In the data rows, 128 means zero.
Here is a table of points, one per row:
[133 122 171 134 164  94 111 142 100  83 177 119 146 137 149  64  69 155 117 115 126 154 154 125 154 123  69 189  92  77  70 169]
[116 106 158  90 134 123 114 110 102  97 129 150 145 156 198 122 111 132 142 171 175 162 105  92 119 127 135 179  74 129  39  94]
[150 144 161 136 143 129 142  83 163 122 122 171  98 131 162  77  69 143 149  43 162 106 184  78 122 188 133 160 161 114 128  63]
[169 120 213 149 120 138 119 103  81 138 119  99  93 167 127  83 106 114  92 163 106 113  81  72  94 175  78 119 110  57  97 101]
[101 124  70 156 126 140  75  86 188 172 200 186  99 138 153  80  29  61 187  36  97 124 173 132 165  79 125  88  48 189 157 171]
[ 89 133 174 142  86  42 221 111  98 111  98 189  50  77  43  75 140 191 171 152 125  67 187 160 101 158 120  91 150  90 216  26]
[ 62 143 141 166  79 173 120 103  95 130 109  96  59 156 158 131 153 200 142 161 109 145 137  84 108 146 154 149  55  73  87 119]
[161  92 137 133 167 176 117 165 207  96 118  95  64 150  94 150 139 159 120 159 136 142 165 112  84 192 136  87 101 109 170  90]
[166 124 117 122 170 100 126 123 112 161 130 149 146 132 152 144  99  85 187 128 146 119 161 213 106 121 194  55  85  68 138  85]
[150 103 110 180 120 166 102 131 173 119 108  94 148 130  84 151 160 154 133 171 147 161 159 122 136 127 118 151 162 107 192 173]
[120 136 144 125 101 195 122 173 200 125  83 167 120 117 135  92 134  79  90 117 131 146 133 158 113 138  69 100 112 100 178 113]
[156 117  72 163 104 148  95 120 158 167  97  97 150  94 144 147 103 132 107 155 148 174 113 139 204 121 113 158 158  80 183  87]
[127 185  95 127 123 150  67 118  99  75 119 136 215 134 154 135 108 190 114 181  99 124 140 176  97 167 149  75 161 163  80 156]
[ 97 154 154 141 117  90 190 136 168  83  70 112  71 132 156 147 154 107 122  96 201 120 138 238 124 155 135 104 109 101 143 121]
[142 130 174 107 106 115 160 178 122 122  98 142 139 125 155 124 101 137 109  94 114 150 136 190  55 161 149   6 113  98 177 119]
[188 171  57  66 121 106 154 121 164  73  58 165 156 130 145 141 123 131 128  99 141 177 180 161 129 105 201  62 145 186 124 137]
[150 119  65  69 164  67  76 135 207 122 142 118  92  31 114 129  99 101 116 135 147 125  71  56  38 100 165 134 205 159  58 175]
[ 33 151  13 204 138  92  50 138 184 103 155  90 131 149  98  86 151 115  84 185 178 135 108 184 178 183 160 106 159 129 255 201]
[183  78 125 102 115  75 120 183 129 151 184 108  94 149 153 186 118 156  96 147 172 163 177 131 204 121 123 165 140 148 120 113]
[121 122  79  79 193  65 149 177  94 120 144  96 106 161 110  85 138  70 225  90  84  96 147   0 149 111 167 151 155 164 139 218]
[130  86 109 146 139 201 143 171  84 124 142 162 127 114  88 139 147 128 175 148 195 136  88 197 152 159 175 135 138 108 109 107]
[ 94  77 245 130 149 249 134 128  98 107 103 130 102 172 105  95 156 109 114 203  91 132 187 117 133 127  83 163 158 125  90 135]
[131 159 142 125 135 163 139  70 185 142 116 144 171 105 115 135 117 145 125 196 153 158 102 194  70 148 122 116 147 127 197 105]
[ 91  48  34 165 121 103  50 188 167 111 112 107 255  94 143 107 118 192  63 134 105 163  80  86 214 147 133 143 158 221 255 213]
[153 131  91 122 148 111  70 110  61 132  60  85 145 114 147 164 137 216 149 123 147 130 171 146 197 142 107 162 165 178 177  75]
[117 102 116 168 152 186 138  59 192 155 197 148  83 196 137  96 140 118 121  39  99 175 168  68 205 105 189 115 100 161 166 232]
[ 89 141 182 145  94 107 141 124  54  91 151 131 131 166 119 126 166 169 123 113  58 154 111  76  96 197  86 143 120 129  74 161]
[143  91 136 186 152 112 172 168  77 141  90 109 127 133 117  78 105  82 102 113 205 125 109 113 127  41 131 109 147 168 143  95]
[ 86 152 117 193 104 135 100  91 167 143 236 183 146 169 168  87 120  53 159  76 122 128 218  99 136 122 137  72 130 174 131 213]
[119 125 126  97 145 109 145 114 102  98 178 192 140 140 140 103 146 136 125 172 102 158  88  22 196  94  55 124  99  67 100 167]
[196 141 210 140 116  84 132  47  60  87 104 122  82  97 148 115 162 143 101 187 149 136 121  52 142 115  80 117 104 111 128 144]
[151  84  47  75 126  49 119 121 117 119  87 109 166  73 139 156 141 101 120  93 114  98  49  54 107 118 124 118 198  91  99 126]
[ 67 166 201 141  97 170 171  62 207 175 216 111 146 191 139 102  74  51 171  90  87  80 124  93 108 132 168 163 109 183 202 117]
[109 106 122 134 148 147 195  90  66 153 220 200  77 131 159 127 105 122  24 148 133  55  76  89 187 170 135 127 139 111  86 111]
[122 158 134  68  89 137 213 159  41  51 149 140 121 166  77 159 160 210 143  74 101 101  94 172 123 156 125  83 150 128 193  71]
[140  83  90 127 106 106  38 154 163 112 162  30 181 175  65 182 159 140 101 101 151  93  93  82 235 152 226 115 114 165 230 147]
[ 90 135 136 156 167 104 171 156  95 180 177  35  98 118 132 128 168 102  95 144 109 164 107 115 199 134 101 128  52 127  65  95]
[123 144 106 111 185  89 139 171  79  55 169 100 217  91  98 105 145 143 151  81 140 141 178 211 101 110 142 121  89  94 104 139]
[148 128  80 103 117 160  78 120 184 136  54  69  94  77  34 182  87  59 138 105 113  94 133   0 114  67  85 118 170  91  74 168]
[140 139 151 139 117 161 140 147 110 145 200 118 122 121 167 179 113 154 105  91 142 130  95  97  96 159  77 123  83  69  63 136]
[ 80 171 200 187 116 103 215  89 151 132  98 213 114 169 127 140 159 146  99  67 116 116 142 145 169 152 102 248 138 156 107 144]
[112 107 100  24 177 124 141  84 186 165  92 111 157 147 184 136 120 195 174 184 126 135  98 162  80 104  27  76 183  93  70  75]
[ 77 127 124 129  65 154 152  31  29  94  70 197 123 157 151  75 126 151 142 230  83 140 129 151  57 176 143 158 127 122  63 109]
[ 78 186 134 255 106 114  59  64 163 155 202 207 109 132 164  39  94 145 173  72  80 111 151 138  30 164 181 134 139 129 170 125]
[ 37 218 104  92 129 104 141 123  87 149  24 126 136 108  91  72 102 106 163 101 112 106  49 133 121 120 134 155 159  97 133 173]
[ 72 151 175 173 118 163 179 106 148  84  97 148 103 125 133 142 101 192 117 110 141  39 112 166 174  72  78 131 118 125  76 148]
[116  86 111 120 103 134 126 163  84 132 107 126 102 141  93 188 113 135 135 145 115 183 110 128 165 172 167 166 223 152 207 119]
[135 126 109 108 168  80 140 175 109 176 148  92 140 119  91  84 145 151 139  70 128 131 172 193 137 123 105  88 110 155 120  95]
[ 78  83  96  27 100 182 161 114  74 128 160  67 105  71 103  55 136  97 209  46 190 143 171  33 152 103 139  86 225 103  97 173]
[102 209 145 130  84 164 123 106 117  96 217 135 119 113 151 119  96 146 218 124  69 151 123 123 101 124 205 179 139 123 126 108]
[226 171 134 103 183 111  88  83 161 124  75 121 147 108 226 190 104 100 151 131 116 119 133 152 154 117 122 158 185 130  54  37]
[122 125 122 108 156 124 176  99 146  61 125 168  74 153 157  39 107 142 102 133 117 110  51 141 102 179 134 158  42 102  71 112]
[155 135 167  89 119 192  84 178 158 121 170 195 188 167  92 187 133 100  75 223 211 108 134 150  64 182 196 146 148 142 122 162]
[161 101 134 143 132 135 153 134 148 129 143  90 117 100 154 208 111 148  42 192 103 157 119 148 232  97 132  97 160 155 181 139]
[ 76 203 128 127 154  65 151 185 118  81  72 147  98  48 162 148 166 163  75  90 147  47  94 127   0  76 182 172  32 169 151 192]
[153 143  81 179 110 179  41 100 162 171 181 128 153 136 167 110 109  65 235  78 112 154 160  93 243 117 115 115 122 206 138 193]
[113  58 114 137 131  45  78 103 170 197 114  72  88 186  89 155 174 175  51  84 145 191  93 151 168 110 113  64 151 131 162  56]
[181 175 125  56 144 180 136 139 164  80  74 119 164 136 153 170 130 152  66 143  42 103 112 198 108 145 169 218 118 123  47  81]
[112 146 124  45  57  72 119 115 135 100 119  81  88  94  99  97 154 116 105 184 143 104 111  95   0  89  74 187 177 106 151 141]
[133 127 178 183 136 158  94  50 152 203 172 184 139 109 146  88 177  75 211  80  84  46 208 111 178 185 191 138  78 151 152 168]
[ 72 111 148  83 146  93 186  98  60  71 142 112 134  93  48 147 102 150  69 151 156 121 138 173  77 113 128 103  76 154 155 129]
[186 123  91 145 101 146 185 180 115 121 151 119 171 135 118  95 187 144 151 141 152  95 129 180 107  61 116 111 102 190 117 118]
[172  98  78 150 155 181 154 130  46 142 130 126 148 134 115 115 129  70  74  24 146 122 159 154 141  87 124 120 115 104 140  75]
[158 160 169 148 102 137 153 145  94 132 172 163  80 131 127 164 148 157 128 148 122 145 141  32 153 123  45 142 102 180 103 165]
[160 153 226 112 104 173 115 113 134 146  68 190 153 102  70 101 145 117  83 153 142 146  71  45 150  93 160 106  65  97  85 110]
[132 136 101 113 137   1 168 183 134 102 153 126 217 156  99 150 125 118 105 101 100 164 149 126 186  56 136  67 152  99 105  94]
[121 146 120 177 133 123 126 200 126 101  91 188 141 129  96 122 123  74 105 166  98 117 202 212   9  91 164 177  52 125 148 113]
[193  71 139  58 153 148 156  83 150 234 120 150   0 152 114 149 108 108 195 156 154 126  78 170 156 106  74 204 228 102 119  57]
[115 119 101  70  93 130 106 154 125 100  73 113 108  75 177 111  83 110 133 126  92  83  48 123   3  67 124 170 159  92 121 169]
[ 71  73  95 250  23 155  76 116 194  61 108 118 212 113 132 139 140 130 152 149 110 126 130 191  79 208 120 166 141 133 252 135]
[ 61 167 141 202 162 144 159 187 135 179   5 130 153  95 116 119  98 145 126 125 173 147 193 194  19 105 157 112  97 127 117  87]
[131  69 150 147 217 134  93  90 116 210 154 100 177 135 186  91 113 133 168 204 194 212  69  76 147  89  62 124  47 156  60 140]
[159  61  78 126 107  71   7 160 125 144  69  70 112 136 164 153 119 105  85 174 122 155 130  47 144 152  61 145 182 174 169 124]
[230 174  79 125 188 133  84 111 119 190 110 143 148 138 185 211 122 176  85 144  83 142  92 142  81  85 120 163 141 136  74 146]
[154  98 170 204  99  99 145 118  59 119  94 132 161 104 155  58 153 174 113 133 111 128  76 151  70 188  70 118  71  73  59 173]
[140 150  68  57 174 200 167  90 153 142 113 127 100 135 132 149 120 138 160 163  43 104 111 148  85 164 133 192 226 106  70  35]
[ 93 138 134 107 162 132 144 193  76 124 151 147 116  97  53 167 157  93 104  82 120 111 117 171 127  97  83 129 141 122 149 105]
[ 91  73 144  73  68 112  72  88 213 163 134  66 159  88  60 172 118 114  69 137 128 120 104 145 208 198  95  86  64 162 255 177]
[186 134 100 167  61 129 108 198 105 114 120  66 181 176  85 143 169  96 122 136 129 132  93 103 132 164  97 170 206 160 199 128]
[117 111 122 151  47 144 151 184 154  80 130 153 140 160 141 228 133 129 119 226 119  62 134 168 107  91 105 111 155  89 126 219]
[147  71 128 115 138 121  54 154 148 122 139 102  76 147  77 184 119 129 184 155 113 114 142 163 215 109 121  97 148 219  28 133]
[151 139  90 148 110  93 134  94 170 110 116  96 186 178  96 200 123 210 135 150 143 105 119 145 111 133 166 119 126 136 173  61]
[179 181  89  99  81 141 116 188  71 200  88  62 114 104 149  49 138 148 114 134 157 113 157 220 161  71 139 104  74 114 139 116]
These points spread out most along one direction. Take the direction at right angles to it along which they spread out most. Go by this last direction. For each point below, how far along it does it lie, from 0 to 99? 50 is the average, and the first point above lies past it. One standard deviation of the points above along it is 16.
[158 149 163 121 121 153 164 119 191 204 117 184 137 137 142  95 107 123 129 101 121 135 180  59 120 177 164 151  83 166 124 158] 74
[189  84 170 127 162 154 148 132 156 168 185 133 133  60 118  75 119 124 178  33 138  92 127  87 198  83 165  96 166 162  68 208] 74
[122 129 106 139  91 117 206 184 108  87 178 129  44 134 103 136  93 111 183 136 167 173 158 176 159  92 152 116 179 123 137  93] 49
[177 113 140 187 140 151 128  59 116 103 134 140 110 148 201 141 128 151 112 157 129 131 140  81  61 122 122 117  81 106  95 161] 64
[ 40 183 198 136 138 129 140  78 168  93 115  82  65 168 116 123 154 104 124 157 129  94 116  86 169 161 133  62  48 150  74   0] 63
[129 135 122 100 168 126  83 185 121 174  99 171 113 154 102 106 171 153 124  87 178 160 191 155 127 104 163 101 128  48 113 120] 47
[121 165 122 109 117 133 185 109 149 103 161 173 127 114 111 132 147  79 137 180  78 191 117  84 111 154  86 155  74 139  41 162] 66
[159 140 143 176 213 151 163 179  49 157  88  52 124  90  95 112 143 102 108  97 190 168 140 165 118  60 105  61  76 137 186 101] 40
[119 139 180  90 104 128 141 108  91  75 224 130 113 125 168 133 191  77 123 108 110  98 174 139 149 129 134 153 165 123 138  71] 61
[124 140 140  90 168 152 112 178 106  74 108 143 100 133 110 193 146 107 153  88 130 153  59 182 183 162 140 131 141 136 135 139] 41
[128 135 138 130 123 110  95 189 156 167 129 147 166 127 120 213 121 105 119 204  86  98  88 165 183 135 123 110 184 139 192 138] 31
[111 103 132 108 137 148 147  59 144 202 148 198 189 149 194 129 139  95 161 131 125 114 162  82  96 122 114 187 119 103  43 159] 75
[124  99 167  68 157  50 107 125  98 166 132  76 176  75 160 125 128 104 140  16 156 146 138 121 115 134 201 113 134  65  81 146] 53
